In the rows, 128 means zero.
The rows below come in pairs that one turn or mirror swaps. Which row does each named row swap with?
The rows were stretched afterwards, more along some directions than others.
Vavam: [164 145  91 102 173 138 154 177 129  89 126 100 134 116 118 142 137 117
  93 109 131 122 138 108 122]
Gikeb: [157 157  82 115 167 111 126 133 144 110 124 123 108 100 112 137 143 110
 128 135 107 144 136 137 148]
fov: [103 156  88 151 153 130 130 153 108 124 144 108 148 105 100 179 116 125
 121 117 121 115 148  97 152]
zafov: [ 94 136 126 130 147 123  95  76 173 156 156 167 113 106  98 116 115 125
 115 168 135 142 113 124 132]
keliv: [147 145 112 129 151 112 118 159 116 128 139 105 139 116  60 137 107 115
  88 148 119  99 118 104 126]
rinul: [130 126 123 124 147 123 121 111 146 114 139 141 136 114 128 158 115 115
 155 131 108 176 130 115 148]
Gavil: [161 150 102  99 172 115 123 135 161 111 121 121 112 103 119 133 128 110
 125 125 108 147 134 127 134]
tasol: [172 128 115  80 169 112 126 153 154 107 127 107 133 112 136 137 113  93
 120 116  96 143 133  94 120]
Bivo: [150 163  82 114 157 105 121 128 145 110 121 129 119  92 117 133 131 117
 132 139 109 140 133 147 138]
Fubi: [125 167  88  88 178 135 124 134 172 116 120 155 122  83 129 147 109 133
 105 125 119 121 146 136 126]
Kimav: [157 142 105 130 159 117 132 168 125 113 139 105 131 122  80 127 120 113
  93 131 126 107 122 107 120]
zagun: [121 110 150 155 176 146 113  95 153 131 166 137 143 150  73 149 102 111
 102 150 121 149 118  81 131]
kune: [ 89 137 111 169 152 106 117 122 133 161 161 109 111 130 124 125 143  92
 105 140 135 112 137  67 151]
nudon: [126 174  73 141 146  93 125 129 118 127 127 133 115  89  97 156 128 120
 139 142 114 124 134 151 160]
pomag: [157 129  99  75 156 107 140 188 132 104 129 103 153 104 145 130 115  96
  98 122 110 117 132  84 111]
Munu: [158 150  92  91 174 141 157 159 136  96 125 117 124 109 125 157 135 121
  99 112 132 128 140 126 124]
suba: [114 126 123 154 166 142 125 139 119 125 153 110 149 136  85 171 104 113
 109 121 120 130 135  78 141]
kiv: [162 141  97 106 166 125 141 177 123 112 139  92 132 121  90 138 125 107
  88 130 123 117 130  98 120]
semad: [ 98 127 125 168 140 108 128 114 116 163 167  95 104 131 124 146 145  87
 139 118 131 141 135  78 157]
luso: [119 112 154 160 172 150 109  87 149 135 164 136 139 146  78 149 102 114
 110 146 122 149 114  87 135]
Kug: [124 115 143 153 173 146 107  96 151 137 167 130 139 146  75 149  97 111
 105 149 120 153 120  74 124]
Lub: [151 156  93 101 170 113 128 130 167 115 122 130 107 101 125 137 134 111
 126 136 110 146 139 132 139]
Bano: [126 112 130 155 145 119 142 106 117 133 155 109 112 139 141 158 148  99
 158 111 122 181 135  94 159]
Mabal: [159 149  99  96 170 118 122 134 158 103 117 124 123 100 123 129 123 109
 130 126 109 144 130 129 125]
nuru: [153 143 101 122 155 109 130 166 115 108 134 101 144 120  84 133 117 111
  88 143 122 103 118 101 117]
duve: [107 140 102 152 165 134 129 162 117 115 148 109 148 129  91 171 108 119
 115 116 115 118 141  88 151]
Sozon: [112 186  72 141 141 105 128 143 115 121 117 120 133  82 107 164 137 129
 135 116 119 108 147 145 165]
madob: [111 144 104 148 151 132 129 156 110 118 140 107 160 118  88 173  98 123
 124 120 117 125 147  89 139]
Kopo: [154 144 100 127 157 108 126 167 118 112 137 106 141 117  82 127 111 114
  87 140 123 101 122 106 113]
zas: [106 124 149 146 160 131  97  63 171 154 166 167 116 126  86 128 110 116
 108 175 134 142 110 104 131]
ret: [120 121 123 153 141 123 137 111 124 137 156 111 111 133 142 159 146 102
 161 107 119 184 137  97 157]
motep: [104 165  82 107 176 122 102 125 169 137 134 150 138  88 110 128  96 118
  93 153 114 104 140 109 139]
komo: [ 99 130 119 173 145 106 134 110 120 158 162 101 109 133 132 139 146  94
 128 126 132 133 139  78 162]
mif: [ 97 151  90 103 133  98 127 161 141 138 135 140 128  87 147 119 119 121
 102 134 134  93 125 103 117]
gel: [ 68 158  88 155 156 102 106 131 138 164 152 116 114 109 113 137 125  98
  97 138 124  97 140  73 154]
zogav: [171 136 102  85 175 118 124 144 161  98 121 118 126 106 131 131 123 106
 123 121 100 152 138 110 127]
Ziri: [ 91 146 108 115 137 115 100 101 171 147 147 174 125  98 109 108 105 126
 110 176 139 124 114 126 120]
Siv: [120 118 145 161 169 150 106  99 144 140 165 134 139 145  70 151  93 117
 111 146 123 149 122  84 129]
Vub: [ 85 130 122 164 141 100 122 107 123 163 169 113 106 130 133 139 144  89
 122 136 128 125 137  72 149]
tudez: [123 119 122 146 146 113 142 112 126 124 151 110 119 130 137 163 145  97
 156 119 116 180 134  98 157]
Tun: [133 135 109 120 155 127 109 128 149 111 134 150 148 107 109 155 104 125
 143 142 106 165 126 119 150]
Kufef: [ 93 133 144 143 145 126  89  68 172 165 165 170 126 115  89 122 100 120
 115 169 138 141 107 115 124]
Mitor: [148 164  89 116 154 106 121 123 141 118 121 126 115  97 109 141 125 120
 140 133 111 145 136 148 143]
Suz: [124 120 123 148 144 117 144 108 130 130 155 108 115 133 142 158 143 101
 159 114 123 181 138  98 148]
geru: [146 141 121 114 128  99  95 151 123 117 139 137 164 103  66 125  79 126
 103 157 106 102 109 106 112]
ponu: [115 114 127 157 141 120 141 106 122 130 154 101 115 148 142 150 147  93
 151 118 124 175 136  90 160]
tev: [142 165  90 122 148 102 127 125 140 120 121 128 111  94 115 142 138 118
 140 141 113 135 138 149 154]
rim: [159 148  96  94 174 140 152 171 125  97 128 106 127 116 118 150 127 113
  98 112 128 129 134 116 121]
ridi: [ 94 167  85 106 169 120  96 128 175 142 131 158 131  82 121 131  97 120
  97 147 114 101 133 110 139]
kesak: [129 129 127 119 141 108  98 121 154 122 142 154 158 103  99 144  77 126
 138 152 104 145 123 105 127]
bogas: [104 148  84  98 144 106 132 164 137 129 137 135 133  95 140 127 118 116
  98 135 133  94 133 104 124]
Fovu: [125 136 116 119 144 116 110 126 145 110 131 144 158 100 102 161  90 126
 140 144  99 162 129 108 139]
rego: [172 139  96 102 169 125 149 177 122  95 131  96 130 121 109 133 138 107
  91 127 127 121 131 104 119]
keb: [128 140  88  85 152 108 135 190 134 110 131 117 143 100 149 125 112 110
  98 119 119 101 141  81 117]
Zarep: [112 141 108 154 159 130 132 152 112 123 139  99 157 125  89 174 110 121
 113 117 114 124 144  85 148]
sef: [ 96 127 124 167 136 113 130 114 120 146 156  99 110 131 137 150 158  90
 138 120 127 150 137  84 158]
ton: [112 168  78  82 178 133 110 140 178 115 116 157 140  73 130 137 105 131
  99 134 118 113 139 125 133]
vaz: [138 135 121 117 141 123 116 120 145 110 133 145 153 109 108 152  98 131
 146 144 102 171 130 119 140]
gop: [168 140  94 105 168 120 148 177 114  92 130  98 129 120 108 137 131 108
  91 119 126 121 130  99 117]
Zib: [103 117 143 158 169 150 103  77 158 142 158 141 129 143  83 148 109 116
 104 150 128 154 114  89 137]
Kabiz: [ 97 125 141 145 152 130  93  65 167 163 160 165 121 116  90 123 106 124
 110 170 133 138 107 108 129]
Res: [167 131 112  79 176 111 128 145 159 100 120 121 128 112 137 134 118  96
 121 128 103 149 129 110 121]
kol: [111 116 156 149 158 137  93  69 167 146 163 158 128 136  74 131 101 117
 108 167 129 154 117 105 128]
tifo: [133 151 107 143 142 103 105 153 115 132 144 124 150 109  51 133  82 118
 102 160 113  90 108 111 120]

Sozon swaps with geru
rego swaps with Gavil
zogav swaps with Vavam
motep swaps with mif
kol swaps with sef
rinul swaps with suba

